128 stands for zero in the data rows.
Here is a table of points, one per row:
np.array([185, 131, 138, 129, 118, 143, 166, 180, 135, 111, 123, 166, 158, 189, 162, 145, 135, 160, 118, 109, 134, 157, 147, 126, 100, 82, 137, 156, 59, 109, 145, 154])
np.array([102, 145, 140, 124, 129, 197, 138, 92, 159, 121, 217, 150, 163, 112, 83, 114, 161, 127, 103, 105, 150, 153, 142, 134, 164, 112, 108, 212, 90, 129, 87, 215])
np.array([112, 189, 170, 117, 170, 140, 157, 109, 146, 150, 93, 142, 102, 131, 126, 118, 145, 110, 126, 133, 121, 135, 125, 120, 126, 134, 95, 162, 159, 87, 86, 120])
np.array([121, 89, 161, 140, 115, 124, 164, 117, 186, 110, 150, 46, 105, 97, 102, 108, 116, 129, 112, 112, 128, 171, 126, 140, 96, 138, 191, 119, 134, 115, 110, 113])
np.array([135, 208, 149, 145, 97, 118, 135, 91, 131, 107, 140, 106, 166, 81, 113, 147, 122, 95, 132, 145, 142, 129, 107, 74, 120, 108, 124, 86, 116, 107, 179, 168])
np.array([173, 151, 82, 186, 203, 137, 130, 146, 133, 217, 156, 148, 80, 106, 114, 152, 111, 144, 129, 160, 175, 108, 106, 141, 120, 117, 148, 123, 116, 157, 120, 110])
np.array([113, 111, 120, 119, 161, 172, 167, 33, 116, 126, 121, 103, 151, 142, 255, 128, 153, 130, 128, 139, 135, 147, 196, 113, 119, 106, 117, 123, 135, 148, 141, 91])
np.array([112, 125, 152, 137, 119, 132, 153, 175, 159, 163, 134, 136, 117, 111, 136, 110, 127, 77, 152, 142, 105, 132, 123, 163, 189, 175, 115, 128, 46, 167, 197, 114])
np.array([134, 109, 129, 141, 64, 115, 94, 100, 116, 149, 97, 181, 125, 169, 137, 111, 138, 103, 174, 102, 136, 80, 111, 121, 178, 135, 123, 123, 112, 143, 81, 121])
np.array([138, 79, 207, 104, 189, 188, 57, 133, 123, 162, 147, 122, 137, 151, 142, 130, 149, 156, 137, 143, 116, 137, 71, 177, 125, 124, 162, 116, 176, 105, 127, 124])
np.array([92, 160, 88, 118, 138, 162, 128, 164, 98, 115, 151, 112, 105, 154, 153, 142, 167, 139, 131, 125, 126, 79, 80, 131, 152, 165, 91, 118, 89, 110, 132, 160])
np.array([117, 97, 142, 122, 129, 151, 108, 40, 199, 96, 91, 125, 82, 137, 127, 110, 125, 139, 128, 112, 113, 78, 74, 130, 82, 147, 111, 133, 95, 190, 166, 161])
np.array([131, 163, 74, 81, 112, 125, 134, 139, 141, 114, 127, 115, 122, 185, 118, 93, 222, 118, 166, 150, 50, 139, 143, 105, 168, 125, 156, 88, 142, 146, 81, 130])
np.array([57, 168, 124, 104, 175, 86, 115, 134, 113, 83, 118, 141, 145, 175, 144, 160, 104, 89, 7, 156, 139, 103, 102, 127, 115, 182, 173, 103, 144, 125, 116, 173])
np.array([156, 88, 126, 147, 95, 91, 83, 120, 140, 134, 127, 179, 151, 46, 130, 182, 255, 133, 45, 147, 134, 131, 128, 88, 112, 134, 124, 150, 118, 74, 133, 86])
np.array([104, 78, 106, 134, 129, 99, 103, 152, 79, 134, 113, 108, 95, 132, 119, 141, 89, 117, 132, 113, 129, 147, 187, 112, 118, 112, 128, 166, 113, 137, 128, 172])
np.array([132, 152, 126, 178, 133, 110, 164, 108, 112, 159, 126, 180, 156, 147, 132, 81, 130, 92, 76, 97, 144, 171, 175, 126, 147, 145, 113, 134, 192, 182, 160, 137])
np.array([116, 75, 144, 117, 151, 117, 79, 147, 98, 93, 125, 128, 152, 102, 112, 48, 125, 100, 113, 90, 152, 92, 162, 93, 122, 123, 167, 106, 115, 158, 160, 130])
np.array([116, 149, 95, 114, 123, 149, 129, 102, 149, 141, 89, 114, 192, 95, 85, 127, 97, 157, 78, 137, 86, 148, 101, 155, 203, 73, 107, 158, 158, 165, 147, 106])
np.array([127, 136, 39, 107, 140, 124, 130, 106, 150, 137, 88, 188, 204, 126, 90, 132, 103, 158, 148, 117, 137, 149, 113, 146, 75, 115, 170, 119, 93, 112, 89, 131])
np.array([124, 143, 177, 136, 134, 153, 143, 194, 104, 84, 121, 100, 139, 133, 129, 120, 134, 140, 92, 147, 155, 121, 106, 99, 129, 71, 119, 114, 124, 208, 41, 91])
np.array([92, 89, 110, 130, 86, 109, 125, 130, 113, 123, 229, 146, 163, 96, 161, 131, 52, 123, 132, 135, 76, 137, 103, 151, 119, 188, 101, 125, 119, 131, 73, 79])
np.array([138, 101, 112, 126, 159, 96, 154, 88, 42, 126, 186, 144, 93, 187, 67, 137, 120, 149, 149, 127, 106, 128, 84, 47, 108, 126, 91, 165, 136, 129, 138, 99])
np.array([101, 157, 144, 124, 112, 178, 149, 131, 63, 175, 122, 149, 170, 93, 119, 94, 163, 90, 176, 110, 141, 154, 154, 149, 62, 125, 112, 112, 140, 97, 140, 130])
np.array([204, 104, 108, 4, 164, 79, 127, 123, 123, 149, 109, 130, 94, 44, 140, 90, 114, 101, 132, 109, 169, 117, 109, 131, 164, 141, 88, 141, 140, 134, 101, 163])
np.array([116, 62, 140, 119, 143, 127, 134, 146, 92, 155, 126, 71, 135, 145, 95, 155, 160, 100, 107, 132, 139, 116, 137, 137, 101, 110, 124, 130, 112, 172, 120, 152])
np.array([190, 159, 122, 83, 61, 140, 114, 133, 134, 130, 124, 127, 116, 155, 155, 155, 110, 150, 115, 106, 160, 82, 129, 110, 140, 169, 164, 190, 149, 144, 167, 60])
np.array([109, 125, 38, 117, 108, 110, 110, 124, 161, 118, 179, 116, 128, 131, 127, 140, 160, 139, 148, 115, 100, 131, 150, 124, 152, 72, 180, 112, 175, 108, 165, 149])
np.array([80, 160, 126, 101, 106, 138, 123, 154, 147, 96, 106, 118, 96, 107, 85, 174, 125, 156, 161, 142, 150, 89, 190, 142, 43, 168, 97, 198, 157, 149, 142, 114])
np.array([158, 177, 189, 121, 144, 62, 125, 159, 141, 92, 128, 182, 101, 137, 126, 138, 151, 146, 126, 71, 97, 213, 125, 154, 117, 111, 125, 136, 89, 139, 139, 102])
np.array([30, 152, 139, 108, 143, 95, 80, 156, 117, 137, 124, 129, 127, 77, 168, 125, 131, 224, 170, 151, 151, 173, 137, 100, 147, 114, 93, 93, 114, 142, 159, 156])
np.array([151, 156, 151, 134, 109, 123, 85, 148, 155, 124, 118, 139, 191, 120, 162, 71, 99, 141, 155, 173, 87, 115, 117, 82, 86, 130, 117, 176, 163, 129, 94, 155])
np.array([109, 128, 148, 129, 126, 148, 110, 135, 16, 79, 84, 125, 123, 103, 103, 152, 117, 99, 157, 179, 113, 135, 127, 154, 192, 154, 196, 199, 136, 112, 146, 127])
np.array([140, 166, 156, 178, 195, 114, 92, 68, 115, 129, 132, 137, 148, 105, 122, 123, 126, 140, 174, 144, 90, 108, 140, 132, 123, 151, 180, 124, 97, 105, 136, 124])
np.array([162, 139, 157, 153, 104, 132, 131, 114, 136, 180, 129, 84, 152, 132, 96, 192, 116, 148, 112, 156, 87, 128, 164, 98, 154, 131, 69, 102, 157, 139, 121, 158])
np.array([132, 113, 151, 113, 71, 121, 152, 108, 129, 138, 160, 129, 133, 160, 97, 74, 154, 181, 122, 164, 199, 170, 121, 129, 145, 187, 129, 69, 152, 99, 126, 133])
np.array([121, 99, 138, 95, 110, 144, 170, 109, 134, 151, 127, 161, 110, 129, 85, 121, 114, 141, 121, 155, 97, 101, 184, 112, 148, 95, 152, 79, 124, 105, 124, 103])
np.array([129, 124, 130, 150, 119, 118, 187, 100, 123, 91, 55, 127, 150, 128, 121, 120, 103, 122, 138, 125, 155, 145, 108, 104, 139, 85, 92, 108, 72, 47, 128, 100])
np.array([145, 80, 125, 174, 119, 157, 126, 169, 110, 85, 114, 150, 160, 121, 128, 171, 153, 65, 140, 87, 124, 95, 86, 137, 110, 116, 86, 81, 142, 165, 160, 144])
np.array([188, 122, 112, 111, 195, 145, 137, 126, 145, 57, 145, 112, 144, 112, 116, 194, 130, 128, 159, 105, 120, 147, 188, 136, 168, 206, 120, 87, 128, 139, 93, 127])
np.array([138, 133, 143, 145, 137, 148, 108, 151, 133, 146, 146, 116, 88, 130, 137, 111, 80, 133, 94, 71, 34, 116, 153, 116, 132, 96, 103, 102, 176, 36, 153, 153])
np.array([100, 127, 112, 92, 117, 137, 98, 131, 123, 145, 113, 186, 77, 132, 128, 172, 83, 129, 110, 97, 132, 147, 114, 155, 126, 106, 123, 86, 143, 149, 107, 75])
np.array([127, 119, 152, 125, 118, 162, 112, 153, 168, 146, 113, 152, 145, 159, 98, 149, 105, 115, 150, 131, 185, 91, 188, 122, 151, 150, 157, 80, 155, 99, 117, 150])
np.array([161, 177, 115, 117, 57, 161, 51, 79, 96, 109, 143, 101, 68, 116, 116, 102, 133, 86, 100, 160, 109, 176, 143, 172, 95, 98, 120, 80, 119, 141, 123, 125])
np.array([150, 130, 82, 111, 136, 133, 110, 146, 103, 181, 56, 83, 151, 158, 142, 98, 135, 147, 60, 116, 97, 156, 129, 135, 96, 184, 96, 150, 60, 80, 131, 135])
np.array([53, 126, 162, 139, 97, 116, 138, 107, 141, 152, 124, 132, 81, 107, 161, 172, 127, 119, 122, 88, 124, 100, 125, 139, 163, 119, 158, 158, 109, 102, 60, 140])
np.array([139, 121, 123, 92, 115, 127, 252, 173, 108, 118, 129, 160, 97, 62, 155, 125, 130, 142, 123, 163, 85, 93, 96, 154, 96, 133, 177, 119, 171, 135, 137, 172])
np.array([153, 145, 104, 167, 147, 74, 112, 151, 156, 156, 128, 76, 119, 119, 152, 114, 118, 57, 155, 133, 151, 102, 130, 110, 116, 104, 153, 139, 111, 139, 69, 116])
np.array([89, 106, 118, 178, 121, 96, 148, 150, 145, 145, 87, 106, 120, 131, 105, 89, 161, 183, 123, 102, 94, 116, 110, 119, 141, 164, 146, 111, 123, 155, 132, 105])
np.array([104, 151, 93, 125, 160, 173, 143, 157, 131, 105, 154, 59, 142, 121, 104, 99, 144, 108, 126, 71, 183, 101, 90, 144, 137, 123, 112, 136, 155, 100, 156, 40])
np.array([160, 130, 140, 93, 107, 104, 127, 138, 111, 158, 187, 96, 141, 169, 153, 145, 99, 133, 124, 143, 153, 101, 116, 135, 133, 92, 163, 129, 79, 130, 180, 144])
np.array([131, 111, 111, 167, 90, 99, 130, 119, 127, 139, 97, 92, 114, 141, 159, 187, 119, 126, 172, 100, 156, 185, 67, 155, 137, 148, 143, 139, 188, 123, 121, 175])
np.array([169, 92, 83, 213, 133, 168, 124, 155, 134, 70, 122, 145, 66, 117, 159, 80, 100, 169, 94, 184, 159, 115, 141, 139, 161, 131, 117, 146, 133, 109, 122, 132])
np.array([82, 82, 116, 103, 157, 127, 118, 156, 209, 110, 126, 152, 109, 158, 123, 150, 112, 30, 153, 215, 132, 180, 107, 105, 119, 131, 107, 156, 146, 106, 159, 114])
np.array([132, 128, 145, 141, 136, 27, 128, 102, 130, 99, 142, 119, 152, 165, 121, 108, 155, 145, 133, 164, 135, 72, 164, 255, 135, 81, 57, 136, 149, 99, 132, 126])
Along one direction, these points spread out more than along any other. Take the direction at right angles to it along which they spread out most. Go by this last direction. For each point below, how far along it does it lie, from 0 to 99? The average is 50, and the first point in the table lies past the average. One standard deviation of the points above along it is 16.
np.array([116, 75, 144, 117, 151, 117, 79, 147, 98, 93, 125, 128, 152, 102, 112, 48, 125, 100, 113, 90, 152, 92, 162, 93, 122, 123, 167, 106, 115, 158, 160, 130]) 62
np.array([131, 111, 111, 167, 90, 99, 130, 119, 127, 139, 97, 92, 114, 141, 159, 187, 119, 126, 172, 100, 156, 185, 67, 155, 137, 148, 143, 139, 188, 123, 121, 175]) 38
np.array([132, 113, 151, 113, 71, 121, 152, 108, 129, 138, 160, 129, 133, 160, 97, 74, 154, 181, 122, 164, 199, 170, 121, 129, 145, 187, 129, 69, 152, 99, 126, 133]) 34
np.array([160, 130, 140, 93, 107, 104, 127, 138, 111, 158, 187, 96, 141, 169, 153, 145, 99, 133, 124, 143, 153, 101, 116, 135, 133, 92, 163, 129, 79, 130, 180, 144]) 58
np.array([121, 89, 161, 140, 115, 124, 164, 117, 186, 110, 150, 46, 105, 97, 102, 108, 116, 129, 112, 112, 128, 171, 126, 140, 96, 138, 191, 119, 134, 115, 110, 113]) 33
np.array([127, 119, 152, 125, 118, 162, 112, 153, 168, 146, 113, 152, 145, 159, 98, 149, 105, 115, 150, 131, 185, 91, 188, 122, 151, 150, 157, 80, 155, 99, 117, 150]) 31
np.array([112, 125, 152, 137, 119, 132, 153, 175, 159, 163, 134, 136, 117, 111, 136, 110, 127, 77, 152, 142, 105, 132, 123, 163, 189, 175, 115, 128, 46, 167, 197, 114]) 61
np.array([127, 136, 39, 107, 140, 124, 130, 106, 150, 137, 88, 188, 204, 126, 90, 132, 103, 158, 148, 117, 137, 149, 113, 146, 75, 115, 170, 119, 93, 112, 89, 131]) 67
np.array([161, 177, 115, 117, 57, 161, 51, 79, 96, 109, 143, 101, 68, 116, 116, 102, 133, 86, 100, 160, 109, 176, 143, 172, 95, 98, 120, 80, 119, 141, 123, 125]) 32
np.array([89, 106, 118, 178, 121, 96, 148, 150, 145, 145, 87, 106, 120, 131, 105, 89, 161, 183, 123, 102, 94, 116, 110, 119, 141, 164, 146, 111, 123, 155, 132, 105]) 57
np.array([92, 160, 88, 118, 138, 162, 128, 164, 98, 115, 151, 112, 105, 154, 153, 142, 167, 139, 131, 125, 126, 79, 80, 131, 152, 165, 91, 118, 89, 110, 132, 160]) 56
np.array([30, 152, 139, 108, 143, 95, 80, 156, 117, 137, 124, 129, 127, 77, 168, 125, 131, 224, 170, 151, 151, 173, 137, 100, 147, 114, 93, 93, 114, 142, 159, 156]) 36
np.array([156, 88, 126, 147, 95, 91, 83, 120, 140, 134, 127, 179, 151, 46, 130, 182, 255, 133, 45, 147, 134, 131, 128, 88, 112, 134, 124, 150, 118, 74, 133, 86]) 73
np.array([169, 92, 83, 213, 133, 168, 124, 155, 134, 70, 122, 145, 66, 117, 159, 80, 100, 169, 94, 184, 159, 115, 141, 139, 161, 131, 117, 146, 133, 109, 122, 132]) 61
